-0.142	0.037	-0.053	-0.031
-0.046	-0.049	0.027	0.131
-0.044	0.038	0.008	-0.074
| 0.008

8.00	-2.49	-10.93	-12.04	0.34	2.69
9.10	-14.18	7.88	7.17	10.93	17.53
13.91	-10.42	6.20	18.06	3.46	20.98
| 3.46

4.30	5.77	3.21	1.26
-6.10	8.91	5.04	-12.46
8.96	-2.79	0.77	17.14
| 0.77

5.67	-8.36	-7.64	-16.71	3.77	-1.18	0.38
-8.63	-5.56	-15.15	-14.87	5.05	-3.91	3.39
12.86	2.33	19.41	9.03	-2.73	0.99	3.62
| 0.99

-0.167	0.070	0.048	0.072	0.036	0.081	0.129
0.059	-0.117	-0.006	-0.036	0.030	0.035	-0.060
0.016	0.032	-0.113	-0.007	0.111	-0.033	-0.032
| -0.033

-16.44	113.31	-47.55	-145.64
-54.32	85.93	-86.01	-107.29
-28.38	-163.23	111.98	105.40
| 111.98
---
[-1.5  1.0 -0.5  0.6] gives 1.0, 0.6

[ 0.59 -0.22  0.15 -1.23 -0.41  1.67] gives 1.67, 0.59

[-1.794  0.421 -0.571  1.106] gives 1.106, 0.421

[-0.4  1.8 -2.0  1.2 -1.6 -0.2 -1.0] gives 1.8, 1.2

[[-17.0   1.1  -5.1  -1.5  10.5  -3.5]
 [-18.1   0.7 -14.7  -1.5  12.1  -2.8]] gives 12.1, 10.5

[[ 0.0  1.1 -0.3  2.0 -0.2]
 [-0.2  0.7 -0.7  0.8 -1.2]] gives 2.0, 1.1

[[ -9.7  -8.3   8.8   2.2  14.9  -7.0]
 [-11.7  -4.3  -0.9   1.4   1.5  -9.7]] gives 14.9, 8.8

[-0.029  0.134  0.019 -0.132  0.016 -0.073] gives 0.134, 0.019

[ 0.11  0.00  0.09 -0.10] gives 0.11, 0.09
---
[  6.73  -4.36  18.40  -9.72 -19.39   7.08] 18.40

[[ 155.3 -145.3  129.4   -2.5]
 [ -66.7   67.8   42.8   74.7]] 129.4

[-0.003  0.164  0.144 -0.011 -0.112 -0.023  0.071] 0.144

[[ 14.1  -4.5  -1.6 -17.0  -0.5   3.3]
 [ -9.4  -6.4   1.2   8.8   9.7 -14.4]] -1.6

[  -3.15   73.44   61.03  126.53  -24.76 -188.32  150.32] 61.03

[ 0.18 -0.14  0.02  0.09 -0.05] 0.02

[[-0.08 -0.16 -0.09 -0.04  0.01  0.16 -0.02]
 [-0.16 -0.10 -0.06 -0.05 -0.08 -0.15  0.02]] -0.09

[-121.44  139.47  111.39  133.25   -5.14] 111.39
---
[[ 43 -81  31  16 -89]
 [-38   6  47 -22   3]
 [-38 -67 -34  33 -90]]
-81

[[-49   9  82  -9]
 [ 27  -6  41  29]]
9

[  6  85  29  -2   3 -24]
85

[-52 -74  72 -49 -63  42  13]
-74

[-50 -25  -2  20  25  46 -83]
-25

[[-35 -14 -12   2  55]
 [-58 -17 -27  -8  66]]
-14
---
[[-56 -44 -71 -25]
 [-16  40  62  14]] --> 14

[  2  -2  19 -84] --> -2

[-69  31 -40  46  88 -13] --> 31

[[ 68 -12 -26   4]
 [ 20  71 -90 -38]] --> 20

[-86  50 -53  75  82 -84 -83] --> 50

[ 11 -39 -64 -84 -49] --> -49
---
[1665 8789 1969 1552 1400] gives 1552
[6 7 2 3 9 6] gives 9
[5599 9084 7339 3356 5792 5839 3067] gives 5839
[6 7 2 5 6 3] gives 6
[945 656 657 142] gives 657
[93 86 73 69 70 97 19] gives 97
[970 545 506 935 246] gives 935
---
array([ -17.99,  -69.04,    1.63,  106.30,  -26.11, -176.42]) -> 1.63
array([-130.900,  112.072,  -50.184,  -38.867]) -> -50.184
array([-1.6,  0.8, -0.4, -0.6,  1.9,  0.0]) -> -0.4
array([ 138.511,  153.544,  184.579,  -71.865, -128.221,   65.434]) -> 184.579
array([-1.743,  0.495, -1.143,  1.786, -1.779]) -> -1.143
array([-166.3,   80.5,  149.3,  -68.6]) -> 149.3
array([ -3.049,  -5.986,  -5.462,   2.471, -14.861,  11.347]) -> -5.462
array([-16.00,  17.96,  -8.16,  -0.97,   9.60]) -> -8.16
array([-0.011,  0.004,  0.168, -0.191, -0.023,  0.020,  0.008]) -> 0.168
array([  1.7,  17.1,   3.0, -12.3,  14.3]) -> 3.0
---
[-123.765  -59.952   62.554  128.528   -9.002] | -59.952
[  67.3   19.3  -49.1  -96.5 -174.8  107.0   61.4] | 19.3
[-0.16  0.17 -0.09 -0.11] | 0.17
[ -4.7  17.5  18.7  13.6   2.5 -19.3] | 17.5
[  4.1  13.1 -17.2 -18.0  -7.0] | 13.1
[-17.2   0.5  14.9  -0.1  11.2  -4.5] | 0.5
[-140.1  122.1 -137.2   38.8 -143.4  -29.6] | 122.1
[ -37.351 -135.010 -163.632  -74.585   -2.213 -118.489  163.154] | -135.010
---
[ 18   3 -75   1 -24 -60 -13] -> 18
[-41 -18 -63   3   6 -94  69] -> -41
[-72 -38 -78  40] -> -72
[ 2 -1 52 75] -> 2
[-74  75  68  10  23  48] -> -74
[ 87 -18  33 -84 -65] -> 87
[52 27 85 14 -8 33 10] -> 52
[ 71  61  39 -15] -> 71
---
Q:
[[ 83 -58  22  11 -18  39 -35]
 [-11  70 -61 -23 -51  44  28]]
A: -11

Q:
[[ 30  28  33 -36 -78  15  -1]
 [-22  44 -33  36  54  -9  35]
 [ 25 -12  56 -33 -35   7  35]]
A: 25

Q:
[[ 22  23  -5 -27  -8  16 -73]
 [ 45 -31 -27  15 -21  45  11]]
A: 45

Q: [-63 -45 -23  19 -67]
A: -63

Q: [ 13 -66 -81  56 -77]
A: 13

Q: [-15   9  36 -11 -66 -48]
A: -15

Q: [-77  17 -67 -60]
A: -77

Q: [-90   6  38  37  -5  43]
A: -90
---
[ 48  -7 -42   0  76 -39 -59] 0, 76

[-13  -1  20  67   3  50  54] 67, 67

[ 57 -32 -18  15 -86] -18, 57

[-27 -62  18 -20 -69] 18, 18

[-18  79  91 -70  31 -46  40] -70, 91

[[-17  12  23 -78  -7   8  25]
 [  2  34  53 -53   8  40 -39]
 [-14  25  12 -68  43  64  -4]] -53, 64
---
[-54 -29  75  43] → -29
[ 26  31   3  12  67 -18] → 31
[-32 -21 -42 -82 -55 -16   2] → -21
[ 21  75 -63  -4  23  57] → 75
[-16   9  43 -26  37  31  93] → 9
[ -5 -70 -52  32   5] → -70
